In the rows, 128 means zero.
Rotation paths and how fast each direction turns (degrees per step)
Each turn is a multiple of 5 degrees from 10 to 175, or 0.
Each row of a path follows its step; steps can be skipped.
path 1
step 2: [132 128 131 135 133 122 121 130 132 125 129 130 131 128 137 123 121 128
 139 127 119 129 136 130 132 127 122 129 122 128 130 132 133 124 130 124
 122 113 119 122 138 129 127 129 131 136]
step 7: [123 133 130 132 127 124 123 128 129 125 127 133 129 117 123 122 117 122
 120 128 134 124 131 124 122 124 116 127 133 131 119 137 129 122 126 123
 121 129 127 135 121 123 125 125 129 124]
step 8: [132 124 130 123 128 126 124 131 128 127 133 129 135 124 123 118 123 124
 130 121 124 124 128 122 133 133 123 130 136 131 125 128 132 131 121 124
 123 116 132 135 121 127 120 131 124 143]
step 14: [121 126 130 128 129 116 124 137 124 122 122 133 132 130 120 116 127 122
 136 126 137 128 123 127 126 124 129 133 128 125 133 124 132 131 118 129
 127 121 120 126 134 131 123 118 130 131]
step 26: [126 127 127 126 124 123 128 130 129 126 131 126 128 116 123 116 127 125
 135 119 126 120 123 132 131 125 127 124 134 141 125 117 134 133 129 120
 131 122 135 130 122 121 127 124 133 132]
step 27: [127 134 128 128 128 122 125 138 136 131 128 125 127 124 135 129 124 123
 131 133 132 131 122 119 124 131 125 125 126 128 119 129 128 141 128 124
 135 125 140 125 129 121 125 127 138 140]
step 31: [132 131 115 128 131 125 135 135 125 131 139 126 122 127 137 127 123 129
 126 122 131 131 129 134 131 126 119 132 123 139 130 127 129 122 117 138
 129 128 123 131 133 122 125 126 126 125]
step 36: [122 124 120 130 128 124 125 128 136 133 124 127 129 133 134 137 120 127
 126 124 121 130 128 118 125 135 126 124 128 137 122 131 115 135 126 124
 130 126 125 135 125 125 125 129 138 138]
Speeds:
[131 128 129 127 127 125 126 129 128 126 127 128 131 130 128 128 129 131
 128 125 128 126 128 125 124 129 128 126 128 128 126 128 128 127 127 128
 129 127 129 128 131 130 127 128 130 130]
115
[127 126 126 130 125 127 129 127 129 129 131 127 129 130 130 128 129 128
 126 128 130 128 126 128 128 130 127 130 129 131 128 124 128 131 125 129
 128 129 131 130 129 127 125 127 127 130]
80
[129 130 128 128 128 130 129 127 128 126 129 131 125 130 129 127 127 129
 127 130 128 127 128 126 127 127 125 129 131 131 129 129 128 126 124 127
 129 130 130 127 129 128 130 129 128 126]
120
[130 128 127 127 129 130 127 131 128 128 128 128 132 127 129 128 128 128
 126 127 129 129 130 127 130 127 126 129 130 128 130 129 128 128 131 133
 126 129 131 126 128 127 129 129 126 128]
35
path 2
step 7: [118 133 131 131 129 128 127 128 124 125 133 125 124 133 129 125 141 130
 136 121 130 136 135 132 124 121 128 142 122 131 135 136 122 134 126 124
 130 129 131 130 117 132 126 133 132 137]
step 11: [120 129 127 135 126 124 133 131 133 126 130 129 140 118 134 124 135 132
 142 125 128 137 136 130 133 123 131 133 131 126 132 127 126 123 129 130
 126 121 144 124 136 121 125 125 133 127]
step 15: [117 123 122 127 129 121 129 129 130 125 135 124 128 128 126 137 128 129
 135 129 136 133 131 130 122 136 129 133 132 123 131 115 129 126 122 123
 133 131 133 121 118 125 114 122 135 120]
step 24: [121 135 125 129 115 132 126 125 124 119 129 133 133 129 130 130 135 129
 125 124 131 124 119 133 140 132 124 145 128 125 133 128 121 137 124 135
 136 125 136 126 130 132 129 129 131 129]
step 27: [125 117 124 128 132 130 127 122 129 129 122 128 135 124 125 132 135 125
 130 124 120 133 122 135 134 119 124 138 135 121 135 126 138 138 117 128
 130 121 137 127 127 135 132 126 131 123]
step 31: [126 119 121 134 129 125 124 124 129 125 135 138 135 129 134 129 121 129
 122 117 122 128 130 125 130 130 135 139 121 125 132 123 133 139 134 117
 126 132 132 127 130 129 121 123 130 117]
step 34: [123 126 129 137 139 123 128 129 126 135 136 132 139 129 123 123 130 136
 127 118 126 122 125 132 132 137 141 127 128 115 131 122 129 131 128 132
 136 132 133 130 129 128 127 126 134 131]
step 37: [125 135 130 136 131 135 134 135 127 133 133 125 133 129 120 135 132 133
 131 124 129 119 130 131 136 117 136 134 119 129 127 129 139 134 131 132
 138 124 129 120 129 127 120 129 128 138]
Speeds:
[129 128 128 124 130 126 126 128 127 131 128 128 127 125 128 126 128 129
 127 129 128 131 127 127 128 128 128 128 132 126 126 128 128 129 128 130
 129 130 129 129 127 125 126 129 131 128]
170
[129 128 127 128 129 129 127 126 128 130 128 128 129 128 129 128 125 128
 126 129 128 126 126 129 129 128 132 131 128 126 128 129 131 126 126 129
 130 128 128 129 128 132 131 127 127 125]
100
[126 127 130 132 129 126 128 130 127 127 131 129 127 128 128 127 125 129
 126 127 130 127 127 126 126 128 129 128 129 129 131 129 129 129 129 129
 128 130 127 127 122 128 127 127 128 129]
135
[131 128 128 131 127 128 129 131 127 129 129 128 129 127 125 127 127 131
 128 125 124 128 130 126 128 126 130 130 127 127 127 128 127 126 130 129
 126 129 127 129 130 126 128 126 129 126]
125
